[[110 128 129 137 128]
 [151 125 123 121 125]
 [149 125 123 122 125]
 [112 128 129 136 128]]
->
[128 121 123 128]

[[111 107 118]
 [126 105 149]
 [133 109 140]]
->
[118 105 133]

[[133 135 122]
 [108 111 108]
 [101 117 112]
 [128 136 136]]
->
[122 111 101]

[[103 115 133 140]
 [112 119 131 135]
 [151 140 123 116]
 [100 114 131 140]
 [157 142 125 114]]
->
[140 131 140 100]

[[139 125 101]
 [135 117 146]
 [100 121 110]
 [146 132 114]]
->
[101 117 100]

[[147 151 118 110]
 [128 128 103 122]]
->
[110 103]

[[140 155 125]
 [125 120 127]
 [124 119 128]
 [140 155 125]]
->
[125 120 124]

[[137 120 129 122]
 [147 152 156 115]
 [129 147 109 136]]
->
[122 156 147]

[[126 139 150]
 [131 101 120]]
->
[150 101]
---
[[142 130 138 116 147]
 [127 129 128 131 123]
 [113 118 114 138 107]]
->
[[130 138]
 [129 128]]

[[125 130 126 116]
 [124 126 128 138]
 [104 125 128 121]
 [145 131 122 125]
 [128 129 126 132]]
->
[[130 126]
 [126 128]]

[[111 129 155  99]
 [145 123 112 157]]
->
[[129 155]
 [123 112]]

[[150 121 150 107]
 [124 132 123 139]]
->
[[121 150]
 [132 123]]

[[129 125 123 129 154]
 [131 131 121 141 157]]
->
[[125 123]
 [131 121]]

[[114 136 127]
 [134 127 146]
 [127 144 127]
 [104 137 113]
 [127 128 134]]
->
[[136 127]
 [127 146]]

[[108 149 106 143 155]
 [111 147 109 142 152]]
->
[[149 106]
 [147 109]]

[[142 137 142 131 123]
 [123 137 110 128 119]
 [116 123 134 121 132]
 [123 130 130 111 119]
 [142 139 106 111 135]]
->
[[137 142]
 [137 110]]
---
[[136 125]
 [138 132]
 [113 150]
 [118 128]]
->
[[125 136]
 [132 138]
 [150 113]
 [128 118]]

[[118 146 112 125 129 127 120 128 128 138 127 136 131 127 132]
 [147 105 137 136 132 128 147 133 132 119 125 127 127 132 119]]
->
[[146 112 125 129 127 120 128 128 138 127 136 131 127 132 118]
 [105 137 136 132 128 147 133 132 119 125 127 127 132 119 147]]

[[134 123 128]
 [151 121 129]
 [137 127 139]
 [129 126 130]
 [134 125 138]
 [145 128 139]
 [140 127 142]
 [132 122 129]
 [146 112 128]
 [133 125 138]]
->
[[123 128 134]
 [121 129 151]
 [127 139 137]
 [126 130 129]
 [125 138 134]
 [128 139 145]
 [127 142 140]
 [122 129 132]
 [112 128 146]
 [125 138 133]]

[[124 139 116]
 [142 104 155]
 [129 120 136]
 [125 124 131]
 [137 117 141]
 [121 132 116]
 [133 131 133]
 [116 142 115]
 [139 118 142]]
->
[[139 116 124]
 [104 155 142]
 [120 136 129]
 [124 131 125]
 [117 141 137]
 [132 116 121]
 [131 133 133]
 [142 115 116]
 [118 142 139]]

[[138 122 135 118 116 106 150 140 123 129]
 [136 142 109 128 114 143 116 135 136 134]
 [136 141 109 128 113 146 115 134 134 134]
 [129 126 132 121 131 126 112 123 117 127]
 [133 134 119 124 122 137 114 129 126 131]
 [136 141 109 128 113 146 115 134 134 135]
 [137 143 110 129 115 137 118 135 141 132]]
->
[[122 135 118 116 106 150 140 123 129 138]
 [142 109 128 114 143 116 135 136 134 136]
 [141 109 128 113 146 115 134 134 134 136]
 [126 132 121 131 126 112 123 117 127 129]
 [134 119 124 122 137 114 129 126 131 133]
 [141 109 128 113 146 115 134 134 135 136]
 [143 110 129 115 137 118 135 141 132 137]]

[[134 130 144 135 143 127 119 138 127 123 127]
 [136 116 117 130 131 108 118 120 137 133 128]
 [106 144 120 126 136 132 130 129 139 119 125]
 [127 124 126 134 121 126 130 127 115 140 108]]
->
[[130 144 135 143 127 119 138 127 123 127 134]
 [116 117 130 131 108 118 120 137 133 128 136]
 [144 120 126 136 132 130 129 139 119 125 106]
 [124 126 134 121 126 130 127 115 140 108 127]]
---
[[ 98 147 104 116]
 [153 113 131 137]
 [146 126 113 108]
 [148 120 132 106]]
->
[[116 104 147  98]
 [137 131 113 153]
 [108 113 126 146]
 [106 132 120 148]]

[[109 137 111]
 [129 109 125]
 [128 118 127]
 [141 133 136]
 [112 133 112]
 [111 137 111]
 [146 154 120]
 [122 130 133]
 [133 120 117]
 [130 108 130]
 [119 133 115]]
->
[[111 137 109]
 [125 109 129]
 [127 118 128]
 [136 133 141]
 [112 133 112]
 [111 137 111]
 [120 154 146]
 [133 130 122]
 [117 120 133]
 [130 108 130]
 [115 133 119]]

[[133 134 141 132 145 121 135 142 132 129 118 123 109 142]
 [123 131 130 139 134 124 144 143 134 132 112 124 108 144]
 [121 136 129 146 134 124 144 148 132 132 111 118 120 136]
 [127 131 136 133 140 122 140 141 133 130 114 125 105 145]
 [121 134 128 144 133 125 145 146 133 132 111 120 116 139]]
->
[[142 109 123 118 129 132 142 135 121 145 132 141 134 133]
 [144 108 124 112 132 134 143 144 124 134 139 130 131 123]
 [136 120 118 111 132 132 148 144 124 134 146 129 136 121]
 [145 105 125 114 130 133 141 140 122 140 133 136 131 127]
 [139 116 120 111 132 133 146 145 125 133 144 128 134 121]]

[[135 123 131]
 [102 110 107]]
->
[[131 123 135]
 [107 110 102]]

[[123 146 133 155 138 143 105 127 118 139 105 139]
 [122 137 139 132 132 114 116 118 113 126 122 112]
 [102 138 137 129 127 133 139 129 133 138 130 112]
 [121 122 130 121 154 134 129 145 128 125 132 127]
 [132 131 139 116 139 119 126 128 117 125 142 110]
 [130 137 130 123 140 127 136 147 132 145 151 116]
 [117 134 156 117 147 128 128 150 128 137 148 109]
 [125 120 123 124 142 122 144 134 122 123 128 136]]
->
[[139 105 139 118 127 105 143 138 155 133 146 123]
 [112 122 126 113 118 116 114 132 132 139 137 122]
 [112 130 138 133 129 139 133 127 129 137 138 102]
 [127 132 125 128 145 129 134 154 121 130 122 121]
 [110 142 125 117 128 126 119 139 116 139 131 132]
 [116 151 145 132 147 136 127 140 123 130 137 130]
 [109 148 137 128 150 128 128 147 117 156 134 117]
 [136 128 123 122 134 144 122 142 124 123 120 125]]

[[129 133 131 133 127 136 127 124 130 127 133]
 [119 136 130 125 127 137 129 131 123 117 122]
 [152 132 112 119 113 131 137 144 139 142 128]
 [116 127 109 139 132 142 138 125 127 122 128]
 [133 128 140 133 124 139 126 137  99 146 100]
 [112 118 129 135 129 125 141 120 125 127 136]
 [155 140 119 107 119 137 145 149 146 137 140]]
->
[[133 127 130 124 127 136 127 133 131 133 129]
 [122 117 123 131 129 137 127 125 130 136 119]
 [128 142 139 144 137 131 113 119 112 132 152]
 [128 122 127 125 138 142 132 139 109 127 116]
 [100 146  99 137 126 139 124 133 140 128 133]
 [136 127 125 120 141 125 129 135 129 118 112]
 [140 137 146 149 145 137 119 107 119 140 155]]

[[137 143 141 136 123 145 124 116 125]
 [126 103 111 112 126 122 118 142 124]
 [140 119 117 140 106 119 126 101 107]
 [133 117 126 107 135 126 110 152 140]]
->
[[125 116 124 145 123 136 141 143 137]
 [124 142 118 122 126 112 111 103 126]
 [107 101 126 119 106 140 117 119 140]
 [140 152 110 126 135 107 126 117 133]]
